128 stands for zero in the data rows.
Here are some rows, each followed by its group. Rows of different groups can look alike.
[154, 106, 176, 185, 109, 95, 143, 118, 175, 106, 132, 141, 158, 139, 150, 115, 129, 188, 138, 92, 86, 144, 141, 152] A
[108, 112, 126, 131, 124, 119, 106, 120, 125, 95, 126, 137, 132, 124, 146, 119, 144, 123, 101, 123, 128, 128, 154, 140] B
[157, 117, 112, 108, 130, 137, 108, 175, 123, 132, 102, 137, 185, 117, 116, 112, 129, 126, 171, 139, 118, 146, 97, 98] C
[122, 114, 131, 126, 122, 108, 106, 107, 115, 92, 106, 141, 125, 118, 160, 120, 142, 130, 86, 124, 120, 131, 148, 152] C
[113, 124, 127, 99, 171, 144, 134, 177, 124, 115, 137, 169, 114, 127, 159, 123, 127, 90, 108, 126, 158, 140, 127, 138] D
[165, 119, 105, 112, 131, 156, 130, 169, 109, 140, 119, 147, 160, 123, 96, 122, 123, 132, 157, 145, 125, 127, 95, 115] C
[191, 80, 164, 230, 98, 199, 145, 104, 213, 160, 108, 113, 207, 173, 158, 115, 145, 173, 127, 111, 70, 141, 157, 150] A
[159, 110, 123, 146, 120, 127, 128, 154, 165, 132, 97, 124, 175, 140, 137, 121, 151, 117, 124, 135, 111, 111, 142, 163] A
[147, 152, 117, 146, 131, 74, 115, 156, 158, 163, 61, 172, 87, 116, 89, 134, 134, 53, 87, 116, 115, 99, 103, 136] E
[102, 178, 139, 110, 143, 145, 180, 86, 101, 173, 190, 48, 96, 138, 87, 169, 86, 118, 161, 137, 171, 121, 84, 57] D
[173, 82, 173, 216, 99, 143, 150, 105, 191, 120, 134, 137, 173, 159, 163, 112, 131, 189, 120, 90, 65, 137, 154, 149] A
[91, 175, 106, 138, 135, 105, 126, 150, 120, 113, 169, 155, 98, 114, 130, 123, 145, 68, 146, 138, 157, 150, 170, 130] E
[161, 99, 106, 109, 134, 135, 93, 184, 130, 124, 86, 140, 209, 115, 125, 105, 134, 121, 187, 143, 108, 159, 91, 89] A
[73, 133, 104, 114, 139, 113, 110, 153, 167, 138, 145, 120, 154, 111, 83, 118, 145, 188, 112, 133, 103, 125, 112, 64] A
[106, 120, 122, 125, 128, 108, 108, 94, 119, 102, 105, 132, 111, 115, 152, 118, 143, 126, 86, 118, 133, 136, 149, 150] F
[78, 170, 123, 148, 108, 130, 113, 119, 142, 105, 140, 124, 126, 114, 126, 130, 159, 86, 170, 140, 136, 126, 167, 150] E
[73, 180, 154, 109, 141, 123, 189, 56, 109, 192, 205, 27, 74, 141, 87, 177, 83, 127, 151, 131, 178, 116, 99, 60] B
[123, 157, 130, 102, 129, 130, 159, 117, 105, 167, 173, 99, 87, 137, 84, 151, 103, 138, 142, 135, 163, 116, 105, 97] G
[90, 98, 107, 109, 178, 191, 112, 193, 176, 72, 106, 129, 92, 112, 185, 113, 129, 179, 121, 125, 164, 122, 145, 129] E
[118, 103, 121, 113, 121, 88, 120, 127, 134, 152, 135, 126, 130, 126, 128, 127, 137, 141, 147, 134, 131, 146, 113, 121] A
[138, 124, 132, 132, 128, 119, 92, 115, 122, 99, 116, 141, 120, 119, 154, 118, 130, 121, 84, 125, 118, 133, 146, 137] C
[136, 119, 136, 129, 121, 119, 89, 118, 118, 95, 115, 144, 121, 119, 152, 120, 137, 120, 86, 127, 116, 125, 150, 139] C
[120, 116, 125, 124, 125, 100, 112, 101, 114, 91, 106, 139, 121, 119, 162, 123, 144, 132, 79, 125, 126, 131, 148, 149] C
[129, 164, 110, 147, 135, 60, 123, 167, 159, 168, 52, 179, 96, 116, 89, 137, 134, 42, 74, 114, 106, 104, 110, 139] B
[113, 116, 123, 124, 123, 102, 113, 96, 113, 93, 98, 141, 120, 116, 160, 121, 140, 136, 83, 127, 123, 131, 148, 161] C
[225, 37, 191, 253, 73, 152, 195, 91, 239, 156, 112, 117, 187, 187, 170, 107, 127, 216, 129, 80, 56, 121, 154, 162] A
[156, 118, 75, 129, 110, 172, 110, 187, 141, 116, 79, 132, 185, 145, 132, 129, 166, 85, 85, 156, 103, 80, 157, 148] B
[100, 120, 117, 130, 125, 94, 120, 86, 116, 104, 110, 130, 112, 129, 153, 119, 146, 135, 84, 122, 140, 137, 149, 146] F
[129, 150, 126, 105, 136, 144, 153, 123, 104, 162, 149, 89, 132, 133, 96, 146, 110, 128, 159, 139, 143, 130, 98, 84] D
[70, 178, 120, 145, 118, 109, 104, 137, 134, 110, 155, 124, 129, 114, 122, 135, 162, 58, 176, 141, 138, 130, 164, 154] E
[125, 125, 123, 126, 124, 94, 148, 121, 125, 133, 145, 121, 124, 129, 108, 134, 127, 125, 147, 129, 135, 136, 103, 99] D
[104, 92, 105, 99, 186, 166, 113, 198, 153, 97, 124, 146, 96, 121, 186, 113, 126, 146, 117, 122, 159, 129, 134, 141] E
[116, 154, 123, 125, 120, 105, 125, 120, 118, 149, 152, 156, 123, 132, 126, 136, 147, 35, 159, 124, 131, 134, 144, 160] A
[71, 175, 113, 155, 86, 78, 87, 102, 125, 154, 156, 110, 139, 124, 116, 141, 181, 25, 219, 131, 105, 113, 157, 192] E
[113, 117, 130, 133, 117, 127, 93, 112, 123, 100, 114, 140, 123, 120, 139, 116, 138, 118, 105, 129, 122, 124, 154, 150] E
[99, 117, 113, 128, 124, 98, 119, 86, 113, 95, 97, 135, 119, 121, 152, 118, 144, 135, 95, 126, 131, 133, 150, 166] F
[156, 121, 111, 114, 132, 146, 127, 161, 117, 129, 114, 125, 179, 121, 105, 123, 122, 118, 172, 140, 124, 144, 87, 85] C
[171, 109, 104, 108, 124, 149, 112, 183, 115, 132, 101, 155, 183, 118, 107, 113, 125, 127, 163, 144, 116, 137, 94, 112] C
[86, 121, 111, 128, 132, 92, 129, 80, 116, 102, 112, 131, 111, 122, 145, 118, 153, 136, 88, 125, 139, 134, 151, 154] F
[87, 124, 140, 109, 131, 125, 138, 105, 125, 169, 131, 58, 165, 119, 112, 139, 110, 129, 185, 133, 132, 150, 100, 76] B
[140, 139, 117, 110, 129, 147, 153, 135, 106, 160, 149, 119, 120, 133, 90, 137, 112, 134, 145, 138, 142, 119, 103, 109] D
[155, 151, 110, 106, 135, 172, 148, 148, 94, 146, 145, 116, 139, 130, 84, 142, 95, 122, 161, 145, 148, 120, 79, 85] D
[133, 115, 138, 132, 114, 125, 86, 113, 116, 94, 108, 145, 121, 115, 154, 118, 133, 122, 95, 129, 112, 125, 149, 151] C
[76, 107, 108, 121, 133, 85, 149, 98, 124, 91, 115, 134, 136, 127, 158, 126, 152, 145, 90, 122, 145, 137, 152, 155] E
[150, 132, 114, 109, 135, 153, 130, 155, 112, 140, 126, 117, 165, 125, 104, 129, 113, 120, 171, 143, 133, 138, 88, 83] D
[70, 123, 101, 130, 143, 145, 92, 159, 158, 104, 127, 107, 104, 114, 165, 122, 153, 130, 166, 129, 134, 108, 159, 160] E
[163, 92, 163, 197, 102, 128, 144, 117, 185, 120, 131, 136, 168, 152, 152, 114, 132, 181, 124, 101, 71, 134, 144, 154] A
[113, 115, 124, 110, 122, 91, 127, 124, 133, 161, 143, 126, 116, 128, 119, 131, 134, 146, 137, 131, 133, 135, 126, 126] G
[117, 144, 129, 105, 127, 107, 143, 122, 121, 166, 155, 110, 103, 131, 105, 143, 118, 138, 136, 134, 149, 125, 122, 105] G
[207, 65, 182, 248, 84, 157, 177, 98, 227, 150, 111, 122, 190, 178, 166, 112, 131, 201, 130, 90, 54, 130, 155, 154] A
[148, 122, 142, 132, 120, 131, 77, 128, 120, 97, 124, 142, 119, 120, 144, 121, 136, 114, 89, 126, 116, 122, 153, 129] C
[138, 122, 137, 133, 121, 127, 82, 124, 120, 99, 121, 140, 120, 120, 145, 119, 137, 114, 91, 125, 116, 123, 152, 132] C
[174, 85, 151, 200, 99, 147, 142, 116, 185, 125, 128, 133, 175, 156, 159, 116, 138, 165, 109, 106, 76, 127, 150, 155] A
[74, 174, 115, 148, 100, 94, 97, 114, 130, 143, 152, 121, 134, 116, 118, 143, 176, 36, 199, 137, 113, 118, 162, 180] E
[127, 164, 124, 106, 132, 128, 165, 122, 97, 167, 171, 103, 85, 136, 88, 155, 108, 137, 131, 137, 164, 117, 110, 98] E
[204, 57, 184, 249, 83, 148, 178, 91, 220, 135, 128, 133, 179, 178, 174, 110, 128, 209, 118, 81, 47, 129, 157, 153] A
[117, 126, 121, 112, 125, 107, 146, 111, 121, 160, 162, 119, 102, 132, 107, 140, 121, 140, 135, 132, 145, 126, 108, 118] G
[161, 129, 104, 115, 126, 157, 132, 162, 113, 141, 122, 140, 157, 125, 94, 130, 118, 132, 160, 145, 130, 130, 93, 102] C
[136, 123, 152, 165, 118, 140, 117, 139, 152, 95, 126, 150, 171, 137, 143, 116, 144, 164, 123, 108, 81, 134, 149, 136] A
[106, 124, 118, 110, 162, 142, 119, 164, 139, 113, 139, 151, 116, 125, 159, 121, 138, 95, 131, 125, 147, 132, 134, 146] D
[152, 135, 110, 109, 133, 163, 146, 147, 101, 148, 138, 118, 147, 128, 90, 133, 109, 126, 163, 144, 139, 125, 86, 96] D
[146, 140, 114, 107, 136, 145, 132, 148, 112, 142, 131, 118, 151, 125, 104, 135, 117, 122, 165, 140, 133, 137, 92, 86] D
[125, 126, 89, 124, 106, 86, 115, 177, 140, 96, 126, 154, 152, 119, 135, 127, 141, 114, 88, 139, 114, 88, 142, 164] F
[113, 113, 120, 101, 166, 155, 125, 174, 139, 112, 131, 156, 108, 126, 167, 124, 124, 114, 118, 127, 150, 127, 133, 141] D
[216, 55, 178, 235, 87, 138, 177, 101, 227, 155, 112, 111, 175, 179, 166, 111, 130, 193, 134, 90, 77, 123, 144, 162] A
[59, 109, 85, 137, 136, 149, 79, 164, 171, 102, 117, 98, 103, 110, 179, 116, 157, 157, 179, 128, 126, 101, 159, 171] E
[100, 144, 140, 106, 132, 135, 160, 101, 118, 171, 150, 62, 139, 125, 92, 150, 97, 125, 173, 132, 145, 134, 91, 76] B
[147, 106, 112, 117, 126, 108, 113, 161, 132, 127, 115, 147, 164, 123, 124, 114, 137, 128, 160, 138, 119, 151, 105, 107] D
[189, 70, 177, 184, 114, 93, 151, 104, 176, 119, 124, 120, 146, 151, 159, 114, 127, 169, 129, 86, 98, 144, 139, 160] A
[86, 179, 123, 109, 128, 48, 123, 171, 170, 142, 107, 172, 92, 123, 146, 109, 135, 171, 133, 130, 122, 174, 181, 144] B
[109, 107, 121, 118, 121, 91, 126, 93, 111, 87, 97, 141, 124, 117, 169, 123, 143, 142, 80, 127, 128, 135, 146, 164] C
[137, 135, 113, 107, 127, 130, 146, 130, 107, 157, 162, 133, 97, 136, 99, 139, 119, 136, 132, 138, 146, 118, 104, 118] G
[150, 131, 135, 141, 104, 151, 46, 92, 102, 101, 72, 145, 96, 101, 139, 106, 126, 107, 111, 138, 91, 119, 149, 179] E
[163, 142, 104, 107, 133, 175, 140, 159, 98, 142, 141, 137, 128, 127, 90, 131, 108, 125, 146, 151, 137, 122, 93, 98] D
[143, 125, 131, 137, 114, 140, 60, 92, 103, 100, 84, 143, 105, 102, 138, 110, 132, 113, 107, 134, 100, 120, 152, 171] E
[112, 141, 130, 116, 147, 146, 133, 145, 132, 110, 138, 155, 130, 125, 142, 131, 139, 80, 130, 133, 150, 139, 136, 143] D
[118, 157, 121, 124, 126, 66, 118, 172, 160, 136, 100, 172, 87, 121, 130, 116, 136, 130, 122, 122, 126, 151, 156, 143] B
[111, 114, 122, 124, 122, 108, 108, 92, 108, 92, 95, 142, 121, 114, 157, 119, 143, 135, 94, 130, 117, 132, 148, 166] C
[130, 232, 137, 101, 152, 197, 215, 91, 64, 191, 231, 54, 43, 154, 47, 185, 52, 118, 136, 149, 201, 85, 78, 55] G
[129, 126, 127, 97, 168, 140, 136, 162, 124, 123, 143, 173, 123, 131, 149, 129, 127, 66, 110, 125, 156, 148, 123, 146] D
[125, 255, 145, 93, 170, 248, 255, 64, 23, 216, 255, 12, 0, 169, 6, 222, 15, 109, 121, 155, 243, 49, 55, 19] E
[108, 116, 111, 110, 157, 140, 116, 160, 137, 123, 134, 148, 112, 127, 162, 124, 136, 96, 136, 123, 144, 131, 136, 157] D
[59, 144, 114, 148, 105, 130, 81, 134, 160, 111, 127, 95, 133, 116, 144, 134, 169, 98, 198, 138, 120, 104, 158, 176] E
[111, 123, 125, 115, 126, 96, 139, 112, 128, 162, 148, 112, 114, 131, 114, 137, 125, 138, 141, 130, 141, 135, 116, 115] B
[129, 122, 135, 132, 126, 121, 89, 120, 124, 100, 116, 137, 119, 123, 148, 119, 137, 114, 93, 123, 121, 126, 153, 135] C
[98, 170, 121, 119, 127, 53, 121, 187, 161, 139, 101, 175, 89, 122, 135, 116, 138, 133, 118, 128, 119, 163, 166, 145] B
[117, 124, 127, 110, 126, 104, 131, 127, 127, 159, 136, 115, 129, 128, 112, 133, 128, 140, 147, 132, 136, 136, 118, 111] G
[136, 112, 138, 126, 119, 114, 93, 115, 114, 94, 113, 146, 118, 116, 151, 123, 137, 129, 81, 124, 117, 124, 151, 148] C
[148, 131, 108, 106, 130, 152, 142, 150, 101, 152, 140, 131, 134, 128, 90, 131, 112, 133, 147, 144, 138, 120, 100, 113] C
[85, 137, 126, 125, 140, 155, 111, 157, 150, 92, 129, 129, 124, 118, 150, 126, 145, 112, 146, 136, 150, 125, 150, 144] E
Which 4 groups are nearest to each row below, nearest first, going by the distance to the group's nearest row?
[141, 166, 117, 102, 136, 169, 168, 127, 86, 172, 175, 108, 92, 137, 74, 153, 95, 133, 137, 144, 161, 104, 94, 101]: E G D C
[83, 133, 144, 110, 133, 51, 134, 91, 149, 163, 160, 85, 104, 138, 138, 148, 130, 140, 142, 126, 149, 149, 133, 93]: B G A D
[121, 120, 118, 100, 172, 141, 124, 174, 133, 117, 134, 159, 112, 130, 164, 124, 132, 94, 118, 122, 158, 142, 129, 141]: D E B C
[126, 125, 134, 127, 120, 110, 95, 110, 120, 92, 109, 142, 119, 123, 154, 123, 134, 127, 92, 120, 117, 127, 156, 145]: C E B F
[123, 119, 122, 98, 174, 143, 130, 174, 130, 118, 140, 167, 113, 130, 158, 124, 126, 86, 115, 123, 157, 142, 129, 140]: D E B C
[126, 118, 133, 133, 125, 125, 92, 123, 124, 100, 126, 137, 123, 124, 143, 118, 141, 114, 95, 123, 123, 125, 154, 131]: C B E F
[93, 155, 126, 137, 110, 136, 117, 114, 140, 117, 134, 132, 135, 123, 131, 133, 155, 77, 164, 134, 132, 126, 154, 159]: E A D B
Which 5 groups are nearest to each row below, nearest first, going by the average distance to the group's rows?
[110, 161, 110, 130, 132, 53, 121, 174, 166, 154, 77, 180, 90, 121, 118, 126, 138, 110, 107, 120, 116, 134, 149, 144]: F B C D G
[109, 113, 113, 125, 131, 83, 129, 90, 108, 90, 94, 140, 115, 118, 171, 129, 144, 145, 74, 122, 130, 138, 145, 159]: F C D B E
[126, 238, 137, 97, 156, 201, 220, 90, 58, 196, 234, 51, 33, 156, 42, 194, 53, 119, 131, 150, 208, 77, 77, 51]: G D B E C
[114, 174, 117, 114, 149, 63, 145, 172, 160, 147, 116, 176, 75, 117, 119, 118, 138, 134, 88, 131, 135, 177, 163, 160]: F B C D G
[123, 237, 136, 100, 157, 196, 223, 83, 60, 194, 241, 50, 24, 156, 43, 194, 53, 117, 128, 149, 210, 80, 74, 50]: G D B E C
Which 5 groups are nearest to each row below, nearest first, going by the distance to the group's nearest row?
[138, 122, 110, 114, 131, 130, 134, 139, 120, 137, 140, 121, 145, 127, 116, 130, 120, 122, 163, 139, 136, 138, 89, 91]: D C G A B
[138, 134, 117, 108, 128, 146, 147, 135, 105, 160, 145, 120, 125, 129, 91, 135, 114, 135, 147, 139, 140, 121, 102, 112]: D C G B E
[99, 116, 142, 122, 125, 91, 141, 96, 133, 155, 141, 79, 139, 127, 109, 139, 120, 136, 161, 125, 135, 143, 114, 91]: B G D A E
Which 4 groups are nearest to each row below, nearest first, going by the distance to the centre of the group?
[123, 113, 121, 107, 124, 99, 112, 136, 130, 155, 129, 138, 129, 122, 115, 121, 141, 152, 134, 129, 123, 137, 133, 138]: B C D E
[78, 116, 115, 127, 153, 189, 108, 172, 170, 67, 112, 118, 111, 111, 171, 116, 141, 174, 135, 137, 158, 119, 157, 136]: E C F D
[135, 151, 124, 133, 127, 82, 91, 160, 168, 138, 83, 165, 84, 120, 117, 114, 127, 122, 136, 119, 130, 130, 134, 125]: B C E F
Which 5 groups are nearest to each row below, nearest first, going by the distance to the centre of the group?
[105, 109, 117, 110, 127, 64, 146, 81, 102, 82, 87, 143, 123, 117, 183, 127, 144, 159, 60, 130, 131, 137, 143, 169]: F C B E D
[152, 133, 111, 106, 131, 153, 138, 150, 106, 148, 135, 130, 142, 124, 93, 128, 117, 132, 153, 141, 136, 126, 97, 110]: D G B C E
